One turn moves every row onto another: examples first, then more rows asked:
j_153: [ -8  15   7   1   1  -3  -5  -3   4   5   0  -4  -9  -2   4 -23   4   9
  -7   6   0  -5  -4  -5   3   4   5  -8   4   3   1   7  -3   4  14   7
 -12  -3 -22  -5   4  -4   6  13  -8]
j_433: [ -8  -1  18   2  -1   0  24  -6   6  22   6   0  -1   1 -14  -6  -5  16
 -16   6  -3  -5   8   1  -2  -2   0   6   4   0  -3   0 -10  -4 -11  -6
   3  -2  -6 -19   0   3   8   4  -8]
j_648: [ -1   7  19  -2   5  -4  12   9 -10   9  -5  -7  -8   0  -7   5  -7   2
   4   4   2  -7   2   3  -3   6  -7  -2  -9  -4  -9  11   0  -1  12   8
  -1  -4  10  -8  11   8   1   8  -1]
j_326: [  2   5  24   6  -2   7   6  13  -1  13  10  -9  -9  -9 -18  -9  -6   6
  -6  -1  10 -11 -12  -3   1  11  -1   2  -2  -3   6   8  -5 -16  -2  -6
  -5  -3  -3  -6  -9   0   1  12 -10]
j_641: [ -5   5   5  -2   2  -3   0   4   2   9   4   3  -8  -6  -3 -20   1  11
 -12  15  -1  -8  -3  -4  -2   3   2  -7   3   3  -9   5  -3   7  15   8
 -10  -2 -24  -3   2  -8  13  12  -9]
j_858: [  9   3  19   4  -4  -6   7  -4 -10   4   1 -18  -2   1 -13 -12  -2  11
  -3   3  -4  -7  10   7  -6   3   4 -10   0  -2  -1  12  -1  -6  -5  -4
   7   9  -7 -15  -3   2  -5  10 -16]
j_592: [ -7   1   5   7   8  -7  -7   1  14   9   4  -3 -10  -6  -8  -5   5  17
 -17  13  -4  -7  -6 -12   9   8  -3  -6   4  -6   8   0   2  12  -6   0
 -23   7  -5  -5   8  -8   0   7   2]
j_899: [ -5   3  20  -5   4   3   9  10 -15   5  -1 -11  -9   3  -9   5  -4   4
   2   6  -5  -5   1   6   2   0  -4   0  -9  -6  -5   8   1  -3   6   8
   3  -4   9  -4   7   9   4   8  -4]
j_55: [ -9  11   5   1   0  -2   2   0   3   3   1  -2  -3  -2   4 -19   7   8
 -14  12   1  -9  -6  -3  -1   6   7 -11   3   0  -5   1  -2   6  16   6
 -10  -1 -23  -7   5   0   2  17 -10]
j_56: [ -4   0   7   8  10  -5   2  12   9  -3   5  -5   3  -4 -11  -7   1   9
   3  23  -5  -2  -9  -6  12   4  -3  10  -6   3   0   8   5   7 -11  -9
 -16  -7 -11 -16  -4  -1  -1  11   2]
j_995: [ -8  -2   3  11  -3  -3   7   5   7   6   3  -7   0   0 -15 -15  -9   6
  -9  27   4   5  -4 -15   1  13  10 -10  -1   1  -1  10   2  11  -5  -5
 -12  -3  -5 -13   9   0   0   2  11]
j_339: [ 10   4  15  -4  -6  -5   7 -14   2  14  -8  -4  -3   9  -4  -3   6  10
  -8  -1  -9   3   9  -9  -3   5  -6   2  -2  -8  -5   8  -4  -2  -3   3
  -2   5   4  -7   9   9  10   0  -4]
j_690: [ -4   8   6   1   2 -11  10   0  -1  -3   2   2   1   2   2  -5  -5   8
  -6   6  -5  -5 -12   1   8   3   3  10   0  -1  -3   4  -3   2   2   0
 -19  23 -11 -21  -7   6   2   8   5]
j_169: [  4  -2  17  -2   0   5   4   7  -4  11   6 -11 -13 -14 -19 -12 -10  11
  -4  -7   3  -7 -10  -1   0  12  -1   0  -2   5   3   6  -7 -12  -5  -6
  -7   1   0  -9 -14  -3   3  13 -10]
j_429: [ 11   6  14  -7   0 -10   5  -2  -5  13  -8  -6  -1   7  -1  -5   5  11
 -10  -4  -5   1  10 -10   0  10  -3   2  -5  -9 -10  11   1  -9 -12   1
   1  -2  -4 -10   7   9   7   1  -1]
j_700: [ -7  17   8   9  -6  -6  12  -3  -2   7  -3  -6  -4   1  -5 -10  -5   4
  -9  11 -13 -10 -13   1   1   6 -11 -12 -18   0  -3  -2  -4  12  -5   5
 -13 -13  -7 -22  -5   5   1  11  -2]
j_887: [ -4   9   7   3   1   1   4  -3   5  10   0   2  -6  -3  -2 -21   2   8
  -4  11   0  -8  -5  -5  -5  11   6  -9   2   5   0   6   1   4  12   8
 -12   2 -25  -3   1  -4  10  18 -14]
j_741: [-12  15   8  10  -9  -1  10   0   1   0   1  -6   2   3  -3 -10  -6   7
 -11  11  -8  -7 -10  -1   2   5 -13 -13 -15  -1  -8   8  -1   9  -8  11
 -13  -9 -13 -20  -8   6   6  11   5]
j_42: [  7   7  18   8   4  -6   6  -1 -16  12  -2 -16   0   3 -15   1  -2  14
  -7   3   1 -13   2   2  -8  10   6 -11   0  -5  -2  18   0  -3  -4   1
   7  12  -9 -12   0  -3  -2  12 -12]
j_646: [-10   0   5  13  -9  -2   6   0   4   3   0  -8  -3  -1  -9 -18 -11   1
 -12  21   6   7  -6 -10  -1  14  10 -10   4   4   0   6   1  13  -9  -7
 -15  -7  -4 -12   8   0   1   4   7]
j_678: [ -3   7   0   3   2 -12   9   1  -2   0   0  -1  -3  -5   2  -6  -2   7
 -12   5  -5  -7  -5   2   5   2   4  10  -2  -8  -9   3  -7  -3  -2  -2
 -24  20 -12 -22  -6   3  10   5   3]
j_809: [ -9  -1  21   4   2   0  14   0   5  24   8  -2   7   3  -9   1  -8  16
 -19   3   3 -11   8  -1  -2   3   2   1   3   1   3   1  -7  -9 -14  -2
  -2  -4  -4 -25   5   4   6   3  -1]
j_165: [  0  14   3   2   0  -9   5   0  -5  -2   2  -3   2   1   4  -6   0  12
  -6   8  -6 -12 -13  -3   5   6   3  11  -2  -4  -3   2  -6  -1   0   4
 -27  19 -11 -16  -6   4   2   6   2]
j_384: [ 10   0  16  -7   0   0   2  -6  -2   8 -10  -5  -2   9  -2  -3   4  13
 -16  -5  -7   0   5  -8  -2   8  -4   2   0 -10  -5  12  -3 -11  -7   2
   1   0  -1  -8   7   9   6  -4  -3]
j_868: [  0  -7   2   0   4  -7  -8   6  14   7   3  -4  -7  -4  -8  -4   0  14
 -20  14  -5 -15  -4 -10   3   7  -3  -3   8  -4   3   2   1   9  -3  -7
 -22   7  -9  -9  10 -11   1   9  -3]
j_926: [  0   4  -1   4   6   6   5  10   2  21  -2 -10  -2   5  -6  -4   1   3
  -9   2   3  -9  -9  -6   6  16  -4   0  -2  -9  -2  -2 -15  -5  -6   0
  -4  -9  14 -14  12   7  10  14 -10]
j_525: [ -9   5   4   0   7  -6  -4   8  15   8   3  -5  -9  -7  -5  -1  -4  10
 -19  11  -3  -9  -5  -9   9   6   2  -5   8  -2   8  -2   4  14  -8  -2
 -20   9  -4  -1   7  -7  -4   8  -1]
j_446: [ 10   8  14  -4  -1  -7   6  -8  -7  11  -9 -13   2   5  -2  -1   5  11
  -8  -2 -10   6  10  -8   3   9  -1  -3  -4  -9  -7  10  -2  -8 -10  -2
   3   0  -2  -3   4   7   4   0   2]
j_693: [ -1  13   4   6  -5  -5   6  -4  -1   6   1  -2  -1   4 -11 -11 -12   9
 -11  16 -11 -10 -13  -1  -2   6 -10 -14 -16   4  -5  -1  -2   8 -11  11
 -16 -12 -10 -15  -8   7   6   7   1]
j_248: [ -4  -3   4  19  -8  -4   7   4   5   0   4  -3  -3  -2  -8 -20  -6   6
 -11  24   4   0  -1  -6  -3  11   9 -12   0   7   2   1  -1   9  -8  -3
 -15  -3  -3 -13   8  -4  -3   4   7]
j_10: [  4   5  -3   4   8  10   5   3  -2  22  -7  -8  -5   4 -10  -5   0   6
  -6   7   1  -4  -7  -2   6  11   4   1  -7  -4  -5  -4 -15   3  -1   0
  -3  -7  13 -12   7   1  14   7 -16]
j_401: [  8   4  15   9  -2  -2   5   1 -14  10   1 -19   1   1 -10  -4  -2  16
  -4   5  -4 -10   3  -1  -8   6   4 -11   5   0   0  16  -4  -4  -1   2
  15   9  -4 -11  -2   2  -2   8 -12]
j_747: [ -5  -1   6  11  -8  -2   0   7   7   9   7  -7  -1  -4 -11 -15 -11   5
  -9  26   4  -3   0  -9  -5   9   7 -17  -2  11   1   3   3  14  -6  -2
 -14  -2  -2 -14   5   2   5   3   4]
j_683: [ -3   3  10   7   1  -6   2   8   5   1   6 -12   0   0 -16  -7  -3   9
   2  26  -7  -5 -11  -4   8   3  -2  13  -5  -3  -2   2   8   5 -11 -12
 -23  -9  -9 -16   1   2   4   3   3]
j_553: [ -4   2   1   0   9  -7  -4  12  13   6   1  -8  -5  -6  -9  -1  -1  12
 -20  15  -2 -10  -4 -10   4   9   4  -8   1  -2   8   1   1  10  -7  -5
 -19   5  -4  -1   7 -12  -6   7   7]
j_585: [-12  -6  15   0  -5   1  22  -2  -1  23   8  -5   4   1 -11  -7 -11  14
 -17   5  -1  -9   6   0  -5   7   0   2   6  -2   2   1  -6  -6 -13  -1
  -4  -4 -10 -24   4   6   7   6  -6]
j_950: [  1   5  -1   0   6 -13   6   0  -7   2   4  -4  -1  -5  -4  -6  -3  12
 -10  11  -9 -10 -14   4   2   5   5  12  -1  -3  -9  -2  -7   2   2  -3
 -22  16 -13 -24  -3   4   3   0   4]
j_712: [ -4   4  11   5   9 -11   5  11   7  -2   6 -10   6   1 -13  -9  -5  17
   3  23  -6  -6  -7  -9  11   4  -5   4   1  -2   4   8   4   5 -13 -10
 -20  -8  -9 -13   3 -10  -2   4   2]
j_211: [  7   2  21  -1  -2   6   3  16  -7  11   7  -7  -2 -15 -13  -7  -9   6
  -4  -3   6  -9 -14  -4  -1  11   0   2  -4   2   4   6  -6  -9   0  -9
  -9  -1  -2 -12 -12  -4   7   7 -10]
j_102: [  9   2  20   6  -5   6   4  15  -4  16   9 -12  -8 -12 -16  -6  -4   8
  -3  -4  12  -8 -13  -4  -2  13   2   4   1   3   3   7  -4 -12  -1  -7
  -6   1  -4  -8  -7  -1   3  10   0]
j_938: [-10  -1  21   4  -2   3  18   2   1  25  10  -3   7   2  -5  -3   0  14
 -15   6   5  -5   8  -3  -2   8   4   5   3  -2   3   2 -12  -5 -14  -6
   0   2  -7 -21   2   3   9   4  -5]
j_353: [  2  11  -5   2   6   7   4   7   2  26  -6  -8  -4   3 -10  -6   2   1
 -12   9   6 -12  -9  -5   6   5  -2   2   0 -10  -3  -3 -10  -1  -3  -2
  -3  -7   7  -8   9   7  15   8 -14]
j_64: [  2   3   0   3   6   5   2  12  -4  26  -3  -7  -4  13  -9  -8   0   5
  -8   9   8  -9  -7  -7  11  10  -4   1  -4  -9  -2  -1  -8  -2  -2  -1
  -1 -11   8 -12  11   3  10  15 -12]
j_819: [ -1   3  17  -2   8   4   4   7  -4   4  -6 -15  -9  -1 -11   7  -3   0
   1   2  -8  -4   1   9  -1   4  -3   1 -12  -4  -7  15   0   1   8   9
  -1   1  10  -9   3   3   7  14  -8]
j_708: [ -4  16   3  14 -10  -2  12  -3   0   1  -2  -9  -2   8  -3  -5  -7   6
 -13  11 -11  -6 -10   2   4   4  -5 -13 -13  -1  -4   3  -5  11  -9  11
 -13 -11 -12 -19  -6   1   1  14   2]
j_957: [ -4   4   6   9   5  -7   5   9   7  -3   4  -9   6  -1  -9  -5  -7  11
   4  21  -4  -4  -9  -7  15   4  -5   9   2  -2   1  10   2   9 -13 -13
 -18  -7 -12 -17  -3  -7  -2   6  -5]
j_282: [  4   4  17   6   4  -1   9  -2 -15   8  -3 -15  -1   5 -15  -3  -3  11
  -5   6  -5  -8   5   5   0   7   4 -10   1  -8  -4  20  -1  -5  -2  -1
   9  15  -7  -7   2  -4  -7   9  -9]
j_212: [ -1   6  22  -5   9   0  10   6  -6   6  -8 -11  -5   0  -5   2  -8   2
   1   5  -7  -2   5   0   0   7  -6  -4  -5   0  -6  16  -2  -4  10  11
   0  -3  11  -4   8   4  -2   8  -1]

j_433 moves to j_693
j_384 moves to j_248
j_858 moves to j_683
Now find these:
j_64 moves to j_153
j_648 moves to j_525
j_553 moves to j_282
j_211 moves to j_678
j_165 moves to j_938

